In the rows, 128 means zero.
runs of hidden systems
rezad, run 1 (11 x 18)
[[162 145 116  94 102  60 181 130 123 116 120 175 152 108 140 151 165 135]
 [104  82  56 137  95 142 136 143 132 130 116  95 144 120 140 179 175 138]
 [127 158 106 166 170 157 144 159 104 114 110 105  64 125  92 135 146 175]
 [176 160  67 111 160 112 168 101  99 150 148 144 124  96 134  98  92 130]
 [128 169  80  89  93 115 121 118 190 125 164 104 138 109 130 118 176 101]
 [ 69 132 104 141 135 129 172 152 159 137 137 143 107 202 130 124 159 160]
 [152  99  94 175 188 175 136 133 141 160 124 110 101 141 161 102 103 110]
 [165 159 156 137 160 118  99 118 160 144 197 150 100  90 113  93 146 117]
 [ 68 114 120 113  95 103 124  91 145 158 191 153 161 150 118 105 104 128]
 [ 78 122 155 149 119 162 100 137 171 134  89  79 124 176 123  97 108  92]
 [166 133 204 149 180 107 128 145 124 154 106 167 114 168 146 107 117 121]]
modef, run 2 (11 x 18)
[[137 135 150 134 167  70 161 191 160 129 144 107 104 111  89 166 124 143]
 [106 114 121 118 118 110 178 153  76 155 154 121 105 134 120 172  65  94]
 [128 194 135 146  60 155 144 130 117 133 128 107  74 144 137 146 123  88]
 [172 178 134 158  95 113 139 122 129 148 113 146 123 143 180 147 107 192]
 [137 119 115 134 122 125  75 155 141 154 114  80 123  73 167 137  77 163]
 [ 70 132 145 105 139 112 102 179 132 138 146 149  63  92 151  91 125 152]
 [ 90 115 114 116 109 157 126  93  68 150 131 180 110 135 168  81  97 120]
 [141 165 119 130  91 169  76  77 145 122 108 134 131 123 156  72 167 113]
 [144 120 127 119 156 107  92 106 162 129 120 164 183 132 147  95 164 196]
 [ 95  59 112 100 185 140  82 135 130 126 122 104 167 110 104 109 126 124]
 [ 92 116 150  97 173 145 141 136 129  95 148 154 109 148  83  92 171  83]]
pazud, run 3 (11 x 18)
[[122 108 135 125 167 181  82 146 136 153  99 107 110 157 166  94 148  71]
 [166 117 170 158 177 158 108 110 105 143 166 185 112 152 140 116 155 139]
 [110  87 153 135 113 157  97  67 116 101 161 141 186 133  95 130  99 146]
 [ 96 139 192 105 121 118 107 130 171  65  92 125 146 125  89  92 136 129]
 [126 100 163 101 164  88 173 150 113 127  73 156 152 170 127 116 116  85]
 [171  95 157 133 128 135 113 138 102 142 129 112 141 125 123 183 157  48]
 [152 150 174 161 109 116 130 128  98 115 152 144 121 135  89 197 161 171]
 [122 135 124 129 106 116 153 118 112  96 103  86 162 123  84 165  57 167]
 [153 174 129  76 121  92 150 169 157  92  98  96 111  79 132 127 110 105]
 [135 122  96  99 114  93 184 169  97 156 129 159 107 131 183 166 140 111]
 [130 107  86 177  85 169 118 140 104 152 134  93  96 104 153 187 144 124]]
pazud, run 4 (11 x 18)
[[ 70  94  95 144 117 169  77 139  84 166 105 102 103 118 148 119 118 138]
 [153 171 141 154 153 154  88 111 101 133 100 147  83  97 134  63 137 154]
 [147 116  99  99 133 128 117  64 101 133 122 178 187 127 157  82 119 153]
 [104 104 120  85 123 166  74 121 158  89 106 119 162 128 142 112 190 123]
 [112 102 147 139 194 154 153 150 122  97  94 165 114 175 115 107 170 153]
 [159  74 126 148 169 165 150  89 104 107 132 127 154 122  90 120 109  71]
 [153 142 165 129 105 110 136  95 159  86 165 155 146 107  77 130 182 103]
 [ 90 112 136 130 105  88 179 123 146 117 109 131 178 188  84 156 134 137]
 [145 135 140 139 150 121 140 168 162 127  95  52 126 144  90 157 117  73]
 [181 166 148 125 161  87 169 155 117 155 177 143  99 135 114 168 124 113]
 [117 133 111 120  66 130 140 115 103 145 190 107 141 134 124 198  84 122]]
Pizi, run 5 (11 x 18)
[[117  67 134 199 126 153 125 136 133 158 166 113 130 153 125 186 124 145]
 [134 152 155 183 133 147  94 121 134 135 143  75  99  98  78 121  74 136]
 [120 190 141 108 112  65 147 122 138 153 157 139 115 115 109  97  74 134]
 [106 138 129  69  78  97 118 139 130 164 113 121 156 158 181 139 106  87]
 [130 136 160 135 137 154  91 180 128 153  99 125  98 179 186 157 165 137]
 [157 110 140 158 177 170 107 122  81 141 136 153 111 129 155 133  91 188]
 [138 142 154  99 120 146  88 100 116  79 145 139 128  54 124  95  86 147]
 [ 74 133 148  89  85  88 158 132 139  85 100 175 126 109 132  91 135 140]
 [111  78 115 130 118 117 147 135 111 142  41 141 146 142 160 110 151  86]
 [180 116 126 162 169 131 102 137 100 155  99 138 115 111 124 134 209 120]
 [143 124 100 133 149 129 118  87  78 119 164 146 157 113  74 150 149 185]]
sepid, run 6 (11 x 18)
[[173 163 111 136 132  76 142 103 161 167 112 144 164 138 159  97 100 161]
 [103 133 111  60 136  94  80 162 165 151 141 100 165 141 145 142 155 142]
 [ 85 123 149  93 169 172 117 171  81 105 131 127  93 168 113 150 150 140]
 [158 112 141 133 136 199 138  97  78  90 128 150 107 111 145 111  88  91]
 [173 156 154 155  72 118 136  83 177  92 135 152 139  85 139 106 134 128]
 [ 89  90 125 144 106  72 139 130 183 135 103 142 179 140 129 127 143 178]
 [ 83  81 122 125 172 112  99 178 122 163  90  86 122 129  99 130 149  97]
 [160 151 146 132 180 129 134 138  51 152 143 144  83 124  89 134 136 100]
 [176 164 108 118  89 143 130  58  82 140 158 151 161 132 139 136 102 126]
 [134 174 110 114  75 137 122 114 186  92 107  87 165 146 137 146 135 165]
 [105  90 121 110 174 124 166 190 171  91 102 109 131 146 141 149 116 157]]
rezad, run 7 (11 x 18)
[[158 134 144 121 100 119 105 123  43 145 102 123 119  75 132 154  94 106]
 [144 185 138  96  53 110 104 109  94 108  98 127 146 106 129 157 148 150]
 [115 138 100  99  97 125 146 139 113  98  65 127 157 147 162 158 134 192]
 [154 115  94 107 162 156 145 175 119  87  77 111 108  99 168 146 146 151]
 [155 131  90 105 148 126 166 142  92  99 151 165  84  65 134 134 167 136]
 [110 128  45 132  84 137 163  88 113 114 149 140 121  86 111 115 160 125]
 [108 163  72 158 125 128 162 115 162 113  90 104 116 138  88  85 167 147]
 [148 135  74 133 202  95 162 141 152 165 106 127 135 153 121  90 150 138]
 [146 125  81 109 185 131 110 140 149 175 187 113 125 134 125 127 173  95]
 [100 154 117 129 143 168 127 109 133 142 215 132 105 178  98 128 142 122]
 [125 143 128 156 133 173 149  85 167 126 161 116 133 180 126  93  67 110]]
kur, run 8 (11 x 18)
[[136 134 149 106 111  96  78 139 188 140 101 129 175 139 172 124 164 162]
 [ 78  80 135 105 182 114 107 164 124 130 130 154 143 158 118 132 165 180]
 [118  82 139 112 180 173 106 125  83 108 129 154 106 101 114  88 147  89]
 [161 159 152 139  99 147 135  64 120  93 135 183 123 107 122  80 155 109]
 [125 111 123 147  62 120 142  76 153 104  89 137 200 149 126 132 140 139]
 [122 105 151 138 159 110 129 156 164 104  77  83 167 160  74 154 151 130]
 [145 113 128 129 197 114 166 140  91 127 167 133 122 134  56 155 133 113]
 [157 144 117 120  96 173 138  95  82 112 179 116 111 102 110 160 113  71]
 [143 194 136 146  58 155 154 108 145  93 117 108 114 148 141 150  97 148]
 [129 113 109 145 125  99 178 160 165 128  90  93 149 142 151 158  69 161]
 [135 110 129 119 171  82 129 202 157 155 150  91  99  86 117 157 123 108]]
Pizi, run 9 (11 x 18)
[[124 165 150 118  84 122 121 136 123 148 176 113  82  98 112 138 134  53]
 [101 164 118 161  56 111 149 115 122 175 139 143 116 178 153 154 129 155]
 [151 148 107 143 129 143  83 134 146 165  82  72 145 145 171 129  88 158]
 [143 157 141  90 196 112  97 179 140 140 158 132  96 110 150 111 119 169]
 [ 81  95 133  73 125 151 119 121  82 122 175 166 126 128 154 125  86 125]
 [100 140 167 132  73 184 106 116 132  89  95 144  95 132 161  95 144 100]
 [145 119 134 183 131 106 152 112 143 141  79 184 125 129 166  79 142 170]
 [150  74 116 118 152  95  75 115 127 147 103 125 181  68 128 108 138 130]
 [ 87 128 153  89 151 107  95 149 104 111 132 136 126 121  63 125 195 136]
 [104 128 119 122 134 153 168  91  67 115 104 147 146 192  85 119 121 110]
 [208 168 128 132 125 155 147  91 147  96  97 120 148 141 132 121 150  85]]
vido, run 10 (11 x 18)
[[151  91 144 148 154 172  83 145 159 134 130 104 124 107 187 125  80 139]
 [107 118 180 122 137 115  85 152 139 123 185 148  91  64 121 111 120 134]
 [ 74 111 137 130  71 108 124 106  72 154 118 169 111  98 137  95 102 115]
 [133 170 139 138 110 117  87 118 109 160  53 123 117 132 129  77 168  99]
 [164 136 146 110 173  88 114 132 107 152  94 173 163 160 147 128 172 172]
 [132  91 120  61 154 156  85 128  97 115 129 115 186 142 141 160 127 121]
 [ 95 141 163  80 135 169 130 131 123  45 142 131 120 139  82 130 149 123]
 [139 112 135 143  94 148 198  92 119  61  94 166 138 122 132 118 105 121]
 [177 114 131 162  98 114 139 122 186 107  90 103 154  85 127 137 162  87]
 [120  85 129 165 135  66 145 152 153 146 139 127 150 120  87 177 164 161]
 [111  98  84 146 146 130 138 128  74 159 132  78 135 127  73 166  94 117]]
kur, run 11 (11 x 18)
[[ 75 103 152 116 152 128  90 156  95 180  89 115 130 182 139 116 106 110]
 [171 145 189 113 189 125  92 130  94 156 127 163 118 140 144  97 114 118]
 [148 120 157  91 102 123  93  85 100 121 167 185 170 105 162 130 118 148]
 [ 85 116 174  89  82 148  89 130 132  66  87 135 154 126 143 130 139 150]
 [109  99 167 129 159 106 168 150 114  82  59 167 125 134 111 106 134 151]
 [167  75 137 140 144  93 149 117  91 123 105 156 142  67 103 130 153  81]
 [149 159 136 144  79 117 108  97  98 115 131 129 130  93  77 159 195 126]
 [118 152  86 138 104 151 147 100  80 105  81 100 152 155  88 154 130 172]
 [181 145  92 104 177 139 163 145 130  97  76  77 144 131 114 140 110 112]
 [183 151  96 104 149 106 185 151 147 115 179 135 120 114 130 175 156 122]
 [110 109  81 144  83 170 146 145 128 123 177 111  99 117 153 193 149 128]]
vido, run 12 (11 x 18)
[[110 169  92  89 134  90 161 108 174 100 131 135 150 131  85  82 156 141]
 [112  88  86 117 148 115 196 133 161 135 102 132 161 179 147 114 117  96]
 [155 103 142 157 174 161 133 136 172 137 158 101 127 171 112 141 153  69]
 [139 117 150 172 131 138 142  89 140 132 212 152 143 152  95 151 102 156]
 [113 143 119 142  86 133 117  88 152 135 147  81 151 113 106 115  43 124]
 [107 178 160 132 125  72 146 165 182 146 113 108  99 135 113  98  89 124]
 [138 109 153 146 135  98 152 165 112 193 116 142 110 162 181 149  85 102]
 [151 145 173 144 124 160  60 143 106 174 156 103 102 146 144 166 136 105]
 [114 169 165 126 109 142  87 116  87 121 152 154 112 131 131 140 107 210]
 [121 150 125  85 102 139 100 128 104 102  74 114 128  87 167  99  71 145]
 [127 142 164  85 133 100 124 182 144 103  82 150  92  96 161 106 168 109]]
sepid, run 13 (11 x 18)
[[101  90 152 176 105 109 151 130 109 124  40 131 132 130 105 118 133 110]
 [186 116 125 159 155  77 133 138 108 175  73 120 135  95 124 126 142  92]
 [172 155 110 109 132  72 108 125  85 172 147 133 153 107 108 171 162 153]
 [112 153  76  88 108 144 118 117  72 121 124  97 156 145 108 175 127 169]
 [139 157  84  99 131 177 170 144 117  68  96  85 107 123 129 147 111 124]
 [166 115 103 119 128 135 203 144 157  82 155 152 105  91 166 145 130 113]
 [105  78 101 162  78 125 142 127 166 131 182 150 120  90 154 152 165 130]
 [ 71 107  99 205 118 134 124 133 142 160 129 109  90 123 101 116 147 159]
 [123 144  86 160 180 113 140 130 124 185 124 111  93 122 107  70  92 119]
 [146 190 104  85 146  98 126 118 137 184 179 139 118 142 133  91 131  98]
 [109 170 119  89 117 157 112 116 133 144 166 143 143 212 157 139 152 146]]
modef, run 14 (11 x 18)
[[144 140 192 108 109 156  54 141 137  99 138 132 109  94 148 133 168 116]
 [103  94 165 121 115 117 127 110  97  86 119 189 154 111 128 129 118 196]
 [109  98 110 121 118 142 118 116 104  94  49 105 138  78 109  89 123  95]
 [144 140 125 100 144  86 144 142 124 128  99 178 117 114 133 100 219 107]
 [144  83  86 117 125 132 115 101  67 156 141 143 178 131 128 177 169 129]
 [121 148 116 144 137 169 100 130 124  92 133  85 112 119  61 153 184 148]
 [153 142 100 121 188 119 197 126 105  92 132 154 127 132  96 127 115 178]
 [153 112  56 102 128 148 172 132 139 113 137  83 136  98 137 148 107  69]
 [118 137 107 151 108 124 175 159 181 131 168 135  92 151 145 159 191 127]
 [141  97 104 211 136 142 154 113 109 176 146 124 127 155 129 163  92 155]
 [151 174 130 170 139 129 111 129 161 147 158  75  83  85  90 109  98 113]]

runs to name
run 15 (2 x 18)
[[168 164 167 166 113 147 131 151 148 126 159 111  61 107 125 151 147  81]
 [125 128 113 176  83  95 161 107 118 168 170 149 129 126 138 160  86 176]]
	Pizi
run 16 (2 x 18)
[[155 119 158 123 136  95 136 100  81  98  91 180 169 116  98 132 151 172]
 [145 108 106  76 109 115 121 111 105  99  83  99 196 103 109 155 136  99]]
	vido
run 17 (2 x 18)
[[188 173 128 121 151  85 196 137  88 134 115 155 117 139 120 151 117 132]
 [159 122  81 104  78 135 140 115 118 127 153  91 163 108 144 201 113 105]]
	pazud
run 18 (2 x 18)
[[135  80 126  91 144 152 161 171 109  91 126 144 110  99 187 159 102 118]
 [130 108 143 149  75 143 119 133 120 104 153 153  83  52 152 145 157 116]]
	sepid
run 19 (2 x 18)
[[103 109 178 170 164 145 110 116  92 157 112 161 118 188 100 103 149 124]
 [167 128 176 148 148 150  88  71 109 125 122 120 176 146  84 112  98 103]]
	pazud
run 20 (2 x 18)
[[165 132  88 120 160 142 152  77 119 147 164 185 144 143 155  83 139 119]
 [103  98 106 123 102 173  95  89 172 108 169 126 170 146 135 125 172 121]]
	pazud
run 21 (2 x 18)
[[123 119 115 112 120  78 154 120 146 182 199 173 146 152 154 133 135 114]
 [ 86  97 156 137  97 174  64 143 131 156 143 104 121 159 156 155 143 100]]
	kur
run 22 (2 x 18)
[[ 97 132  89  71 138 114 139 171  99 136 181 100 104 104 106 173 125 112]
 [112 179  99 131  85 166 173 124  92 131 138 114  75 158 127 144 119  89]]
	rezad
run 23 (2 x 18)
[[185  67 115 133 160 116 161 133 148 117 111 119 185 127 142 171 124 112]
 [132  99 129 120 146 114 126 165 138 104 176 111 119  80  82 184 178 125]]
	pazud
run 24 (2 x 18)
[[145 134 105  85 169 148 108  92 125  88 139 104 182 115  81 115 101 151]
 [110 147 147  67 142 125 172 141 168  58 146 137 130 142  98 115 141 100]]
	Pizi
run 25 (2 x 18)
[[ 95 146 123  81 190 130 137 154 126 119 154 107 109 140  99 103  60 141]
 [122 153 142  79 110 152 144 123 114 119 159 145  90 123 156  98  98  50]]
	pazud
run 26 (2 x 18)
[[171 136  71  89 180  98 168 127 114 124 109 116 146  90 110 104 109 107]
 [156 162  95  84  98 111 146 135 137 130 164 134 124 116 143 162 197  86]]
	kur
run 27 (2 x 18)
[[183 144 137 132 156 104  89 114 135 194 127 124 163 148 166 117  91 136]
 [104 129 168  86 132 127  50 153 160 135 176  95 137 113 129 139 107 131]]
	modef
run 28 (2 x 18)
[[139 118 126 162 151 129 131 142 104 122  98  61 118  92  62 149  87 110]
 [179 197 130 100 124  72 158 121 109 124 145 146 110  84  99 125 132 119]]
	pazud
run 29 (2 x 18)
[[106 132 106 108 147  95 188 162 139 115  54 109 126 151 105 113 142 102]
 [184 105 120 146 173 133 182 149 118 141 121 134 124 167 136 171 161  83]]
	vido
run 30 (2 x 18)
[[ 84 179 144 114 142 112 111 155 118 148 126 114  68 122  85  78 140  98]
 [140 153 128 112 147 129 161 104  82 163 120 187 122 190 164  94 115 112]]
	sepid
run 31 (2 x 18)
[[120 113 174 110 140 107  73 149 104 126 126 130 104  48 103 106 131 105]
 [ 83 136 142  94  82  94 120  98  54 143 115 171 141 131 107 119 136 114]]
	rezad
run 32 (2 x 18)
[[ 75  72 118 133 143 153 135 135  67 168 137 153 123 183 137 148 130 118]
 [168 161 135 168 127 190  86 107 109 137 119  88  90 112 123 114 124  84]]
	sepid
run 33 (2 x 18)
[[ 96 148 178 156  75 123 159 139 177 108 160 121  89 139 107 139 115  95]
 [ 94 107 146 193 102 104 161 132 117 171 120 118 112 153 111 142  66 120]]
	kur
